In the rows, 128 means zero.
Rotation paths and how fast each direction turns (degrees per step)
Each turn is a multiple of 5 degrees from 10 to 175, or 0.
Each row of a path follows its step; steps can be skipped.
path 1
step 0: 147 128 115 127 151 127 127 141 113 103 115 117 112 146 112 120 111 123 107 133 119 113 117 124 118 117 122 141 133 128 130 117 114 135 151 124 140 148 114 114 143 112 139 145 119 145 150 119 102 151 128 128 135 116 145 139 123 111 125 140 139 132 131 132 113 140 119 136 135 123 123 118 123 139 113
step 6: 101 123 121 126 154 137 129 138 130 110 131 106 106 130 127 131 110 125 115 134 105 120 140 134 131 131 128 139 109 138 146 121 107 144 122 137 115 134 121 120 148 141 137 130 122 123 146 97 105 126 120 136 109 111 134 128 128 123 118 127 138 118 127 147 120 140 139 138 117 131 111 129 120 152 109
step 7: 134 116 126 129 115 122 121 136 125 152 116 112 140 149 107 127 108 131 126 127 118 132 157 119 137 131 132 130 127 144 125 144 110 148 126 121 131 129 132 102 147 124 132 132 124 149 126 95 117 142 123 134 116 119 140 132 107 114 107 133 140 122 130 133 131 145 101 120 127 151 113 110 125 142 132
step 9: 109 121 115 143 125 132 132 133 102 121 124 100 117 142 104 123 117 155 127 143 143 127 95 118 117 109 130 135 137 147 121 141 108 124 130 125 140 113 123 122 142 137 124 144 124 130 135 116 135 120 109 123 125 127 140 124 119 127 129 104 114 136 126 131 118 154 113 129 130 133 131 137 142 112 103
step 11: 129 127 117 132 154 120 131 132 117 113 110 130 145 142 106 161 97 150 145 141 117 124 142 119 133 130 138 128 151 124 131 117 105 119 128 119 118 121 148 111 125 112 123 132 128 142 124 137 124 127 136 124 122 124 118 130 130 148 108 121 134 131 122 130 128 145 125 131 137 141 137 123 139 163 109
step 12: 124 131 113 126 147 132 134 127 115 103 141 110 116 146 115 127 113 143 129 126 133 112 136 130 120 135 142 113 136 130 130 103 128 133 115 103 124 135 109 111 149 128 144 140 141 122 132 125 113 138 121 143 144 104 124 162 126 132 129 116 134 128 135 136 121 125 115 136 121 128 115 143 121 165 117
step 13: 124 111 112 138 130 129 112 128 120 133 111 113 116 103 115 138 110 138 120 152 124 117 134 125 137 110 126 118 127 128 128 134 104 158 108 125 126 126 117 109 141 139 138 133 144 134 143 116 126 144 126 141 124 109 146 133 124 128 137 138 143 124 151 133 116 117 92 122 148 139 129 128 143 136 119
step 14: 129 116 124 126 132 130 125 167 111 134 123 105 114 122 119 138 121 130 110 131 112 140 132 131 124 122 139 131 123 137 119 129 117 118 113 149 162 114 128 99 144 130 148 118 126 125 131 131 110 128 147 128 106 125 127 113 132 126 130 131 148 138 124 140 104 124 121 134 126 135 101 128 121 152 117
step 15: 122 125 123 150 136 127 140 134 112 130 117 108 117 134 120 142 126 133 130 149 128 131 135 112 130 127 128 163 134 153 125 124 100 128 140 139 152 120 111 108 139 115 135 143 123 121 128 117 114 142 119 119 135 139 141 131 125 129 109 111 138 133 114 117 132 156 101 139 121 128 132 119 103 132 134
Directions:
132 125 125 127 126 127 128 127 128 130 132 130 127 133 127 127 126 125 126 130 126 130 128 133 125 130 121 136 127 128 129 129 126 125 123 131 133 127 129 128 127 126 133 127 124 134 128 124 123 125 124 129 133 132 130 126 124 124 129 130 121 126 128 131 124 131 128 125 128 125 134 130 131 129 133 -> 45
126 124 130 129 128 130 130 129 129 124 122 130 131 132 131 133 132 127 130 132 133 128 122 134 130 126 131 126 135 133 127 124 127 130 129 127 129 130 133 125 127 127 124 128 133 126 126 129 126 119 122 129 131 130 123 128 128 128 130 126 127 126 129 133 132 127 130 129 124 126 131 123 129 128 129 -> 55
131 122 124 130 125 131 129 125 120 133 127 129 135 128 127 130 124 125 133 127 126 130 128 124 134 124 125 130 129 127 129 132 128 127 129 123 126 125 123 128 124 124 126 130 131 130 132 124 130 127 128 124 129 130 126 128 128 127 131 125 130 128 124 131 129 130 126 127 130 131 130 124 134 124 123 -> 170
127 126 129 127 131 127 127 128 127 128 128 124 128 126 128 129 130 127 130 126 136 130 129 123 130 136 125 127 122 134 125 125 133 130 128 132 124 127 124 128 131 129 128 137 132 131 130 129 126 125 122 128 132 131 134 131 124 126 127 126 131 130 130 130 131 131 129 127 125 134 128 131 127 126 131 -> 125
130 120 127 128 124 130 127 128 126 132 129 127 130 133 129 125 131 126 124 127 127 122 130 125 126 125 128 126 130 126 122 124 133 134 136 126 130 130 128 128 134 125 136 131 127 125 124 128 128 129 130 124 134 125 125 127 128 128 126 127 129 127 127 124 129 131 125 131 127 125 128 130 127 128 135 -> 145
